cols: R Q S N L
<133>: [ 85 100  75 132 105]
<177>: [ 82 160 130 144 105]
<70>: [151 155 157 110 117]
<171>: [ 82 160 130 130 214]
<72>: [151 102 157 110 117]
<68>: [106  71 133 141 101]
<120>: [127 105 136 114 164]
<62>: [146  97 160 164 121]
col: [105 117 214] => L
[127 105 137 115 164] => <120>
again <171>:  => [130]

cols: Y V F G Z
<139>: [118  74 149 181  97]
<21>: [ 62  98 137 131 100]
<138>: [ 96 100 171 137 138]
<14>: [ 82  81 151 166  90]
<82>: [131 140 130 130 130]
<119>: [101 112 148 139 114]
[ 82  81 151 166  90] => <14>
[101 112 148 139 114] => <119>
again <82>:  => [130]
[ 62  98 137 131 100] => <21>

cols: A J W H U C D X M
<124>: [ 77 123 119 139 172 142 152 126 108]
<10>: [191 119 118 133  93 119 119 112 162]
<28>: [184  94 199 135 135 136  93 116 185]
<2>: [ 93 140 176  96 133 163 128 146 140]
<117>: [135 148  81 171 170  86 109 102 126]
again <2>:  => [140]
both <10> <124>:  => [119]
again <28>:  => [135]
both <10> <28>:  => [93]

cols: T K P B E
<71>: [ 50 139  96 140  97]
<38>: [ 97 162 165 164 162]
<54>: [139 163 102 162 131]
next: [139  96] => [140  97]
next: [139 163] => [102 162]
both <71> <38>:  => [97]
both <38> <54>:  => [162]
next: [ 50 139] => [ 96 140]
[ 50 140  96 140  97] => <71>
both <38> <71>:  => [97]

cols: devol lag mikan Divo tuk Lon fazo vob maru Vode
<12>: [ 91 128 107 135 107 147  81 130 135 115]
<64>: [ 89 108  84 113 107 168 139 148 119 135]
<94>: [ 86 115  65 116 109 164 150 164 117 156]
<59>: [ 89 108  84 113 107 168 150 160 115 150]
<27>: [ 86 120  81 112  97 172 176 158 119 159]
<98>: [175 163 177 157 146  93 100 117 145  75]
<78>: [175 163 177 157 131  93 100 117 145  75]
<163>: [114 110 136 131 150 133 116 115 128 131]
<67>: [125 129 106 126 111 139 142 142 124 153]
<193>: [146 125 159 127 105 133 135 123 122 126]
[ 86 113  67 114 109 165 148 164 119 155] => <94>
col: [175 114] => devol
col: [147 168 164] => Lon
next: [128 107 135 107 147  81 130] => [135 115]

cols: ser ruga kuloz Pebuv mil ginu guga Tolif Zezif
<31>: [123 125  92  77 134 176 143 118 136]
<97>: [102 111 138 111 130 109 113 107 147]
<136>: [134  93 133 151 128 114 105 117 102]
<15>: [109 131 113  73 133 152 151 118 149]
<148>: [108 103  83  49 141 152 108 124 136]
both <136> <97>:  => [102]
[123 123  93  78 136 176 142 118 134] => <31>
again <148>:  => [108]
both <97> <136>:  => [102]
[108 103  83  49 141 152 109 124 135] => <148>

cols: Ton fot zimi fudad
<118>: [117 168 140  69]
<128>: [139 152 124  80]
<52>: [176 176 176 176]
<13>: [155  84 151 176]
again <52>:  => [176]
[139 152 124  80] => <128>
col: [176  84] => fot
col: [124 176 151] => zimi
col: [140 124] => zimi
col: [176 155] => Ton
[176 176 176 176] => <52>

cols: zuduk lop Sar zepe rutu siz
<107>: [144 194 178 141 144 142]
<39>: [145 145 142 128 145 131]
<16>: [157 147 141 144 145 148]
<32>: [141 147 141 141 141 141]
<69>: [153 142 183 141 154 160]
next: [147 141 141] => [141 141]
[141 147 141 141 141 141] => <32>
next: [142 128] => [145 131]
again <39>:  => [145]
again <32>:  => [141]

cols: Kip zupa kol Vasav
<113>: [168 176 176 176]
<207>: [146 166 163 155]
<142>: [154 149 158 154]
<173>: [158 155 163 164]
<116>: [148 147 161 154]
<30>: [151 158 160 152]
<208>: [151 164 158 160]
<131>: [165 150 175 162]
<66>: [188 193 165 168]
<104>: [158 151 163 162]
<95>: [158 155 163 163]
[154 149 158 154] => <142>
again <113>:  => [176]
col: [148 151 151] => Kip

cols: muk bome migu kuru zafa Fizaf
<51>: [150 185 124  41 130 109]
<81>: [139 122 151 130 160  83]
<49>: [163 127 127 156 150  66]
<45>: [ 83 102  87 128 108 180]
<80>: [ 75 104 150 152  91 155]
<103>: [112 106 122 181 136  84]
col: [122 127 102 104 106] => bome
both <81> <51>:  => [130]
both <45> <81>:  => [83]

cols: Turul foren bogup lazu
<141>: [127 157 139 149]
<75>: [ 83 167 205 120]
<88>: [140 172 149  89]
<90>: [147 115 125 199]
<155>: [ 59 111 149 116]
<74>: [ 66 121  66 130]
<17>: [109 190 174  96]
<29>: [112  93 158 119]
[ 83 167 205 120] => <75>
[109 190 174  96] => <17>
[140 172 149  89] => <88>

cols: Tolut sofu Vad Femiz
<143>: [121 174 101 160]
<169>: [119 179 109 173]
<11>: [ 99 174  77 186]
<7>: [110  96 104 156]
<187>: [107 201  71 177]
<178>: [157 162 163  67]
<4>: [ 96 118  67 190]
<91>: [102  98 154 177]
<132>: [102  98  88 177]
[ 99 174  77 186] => <11>
both <11> <143>:  => [174]

cols: Zosi Niloz Nefav Tupib Lugan
<6>: [113 144 159 145 185]
<25>: [111 125 198 110 166]
<37>: [115 128 144 109 177]
<129>: [140 121  61 152  81]
[140 120  60 153  84] => <129>
both <6> <37>:  => [144]
[113 143 159 145 184] => <6>
next: [125 198] => [110 166]
next: [144 159] => [145 185]
[113 128 145 108 177] => <37>
col: [185 166 177] => Lugan

cols: riz Sibuk bubaf ribet zelu Nik dufup Sezuk
<87>: [113 145 147 172  98 195 102 107]
<101>: [147  98 181  95  95 181 104 182]
<89>: [147  98 120  98  98  95  98 112]
<55>: [147  98 120  95  93 181 104 132]
<135>: [147 145  98 195 172 147  75  87]
[148  98 120  97  98  95  97 112] => <89>
col: [113 147 147 147] => riz
[113 145 147 172  98 195 102 107] => <87>
[112 144 149 172  97 195 102 106] => <87>
next: [145 147 172  98 195] => [102 107]
again <89>:  => [98]

